Where one turn sends some rows of the set: a few examples, then the rows asked:
vepu: [ 0.25  0.91 -2.64  0.35  0.04  1.11  1.45 -1.00  0.13  0.45 -0.37  1.48
 -1.19]
Lofi: [-0.02  0.74  0.43 -0.20 -2.12 -1.02  0.44  0.20 -1.22  0.57 -0.16 -0.50
 -1.23]
dos: [-0.04 -0.08  0.57 -0.62 -2.34 -0.61 -0.28  0.63 -0.97  0.19  0.09 -0.46
 -0.82]
Lidun: [-1.01 -0.15  0.35  0.26 -0.15  2.07  2.16  1.16  0.01 -0.77  0.08  3.92
 -0.61]
pabaz: [-1.23  0.35  0.78  0.52  0.00  0.48 -0.27 -1.59  0.90 -1.30  1.07 -1.09
 -0.39]
dati: [-1.86 -1.51 -1.64 -0.63 -0.11  0.71 -0.71 -0.19 -0.94  0.48 -0.80  0.35
  0.27]
Petak: [ 0.11  0.14  0.47 -0.71 -1.90 -1.27  0.53  0.02 -1.28  0.36  0.46 -0.44
 -1.13]
kivu: [-1.59 -0.44  0.03  0.76  0.37  1.99  2.00  1.41  0.13 -0.27  0.33  3.65
 -0.36]
mora: [-1.63  0.51  1.39  0.22 -0.58  0.77  0.41 -1.77  0.44 -1.84  0.63 -0.67
  0.29]
sul: [-1.58 -1.50 -1.72 -0.49 -0.01  1.57 -1.10 -0.74 -0.21 -0.22 -0.26  0.99
 -0.08]
sepen: [-0.79 -1.29  1.35  0.07  1.28  0.17 -0.04  1.94  0.92 -0.69  1.42  0.33
 -0.15]
Mos: [-1.22  0.38  3.01  1.09  1.13  0.01  1.08  0.92 -1.58 -1.40 -0.20  0.43
  0.28]
kep: [-2.23 -0.84 -0.64 -0.68  2.65  1.48  1.70  0.11 -0.48 -1.37  0.79  1.10
 -1.00]
tuno: [-2.04  0.36 -1.05 -0.84  2.46  0.94  1.97  0.31 -0.28 -0.85  1.25  1.07
 -1.59]
rogo: [-0.63  0.03  0.37 -0.01  0.02  2.20  2.41  1.52 -0.35 -0.73 -0.49  3.58
 -0.59]
kasam: [-0.92  0.55  2.79  1.08  1.50 -0.51  1.92  0.17 -0.87 -1.19 -0.31  0.63
  0.49]
vifav: [ 0.66  0.00  0.11 -0.55 -1.38 -1.14  0.40 -0.40 -1.25  0.28  0.07 -1.05
 -0.59]
gara: [-0.60  0.28  2.70  1.09  0.59 -0.84  2.20  0.94 -1.27 -1.02 -0.56  0.79
  0.74]
vud: [ 0.30 -0.05  0.64 -1.09 -1.51 -0.86 -0.13 -0.36 -1.28  0.46  0.56 -0.69
 -0.51]
Beg: [ 0.31  1.02 -2.63 -0.05  0.52  1.49  1.47 -1.02 -0.07  0.42 -0.33  0.70
 -0.51]
dovig: [ 0.75  1.34 -2.25  0.38  0.72  1.03  1.14 -1.03 -0.10  0.52 -0.87  1.18
 -0.82]
noso: [-0.82  0.03  2.70  1.09  1.05 -0.32  1.64  0.84 -1.55 -1.26 -0.99  0.58
  0.58]
pibi: [ 0.65  1.56 -2.09  0.07  0.40  0.69  1.05 -1.23 -0.52  0.59 -0.82  1.98
 -0.75]
Keko: [-1.12 -0.17  0.45  0.96  0.80  1.95  1.87  1.29 -0.21 -0.84 -0.27  3.86
 -0.49]
fepe: [-0.99 -0.48 -0.20 -0.08 -0.14  1.99  1.68  2.09 -0.10 -0.53  0.06  3.48
 -0.75]
Zuvad: [-0.75 -0.24  3.27  0.55  0.53 -0.30  1.41  0.80 -1.64 -1.42 -0.22  0.66
  0.04]
Gifo: [ 0.07  1.33 -2.11  0.11  1.00  0.66  1.48 -1.92 -0.39  0.31 -0.66  1.06
 -0.61]
Mog: [-0.31 -0.51  1.58  0.25  1.29  0.87 -0.34  2.05  1.56 -0.38  0.88  1.13
  0.17]

gara -> Lofi
Mos -> vud
Now these:
dovig -> Lidun
sepen -> pabaz
dos -> Gifo
Keko -> Zuvad
tuno -> Mog

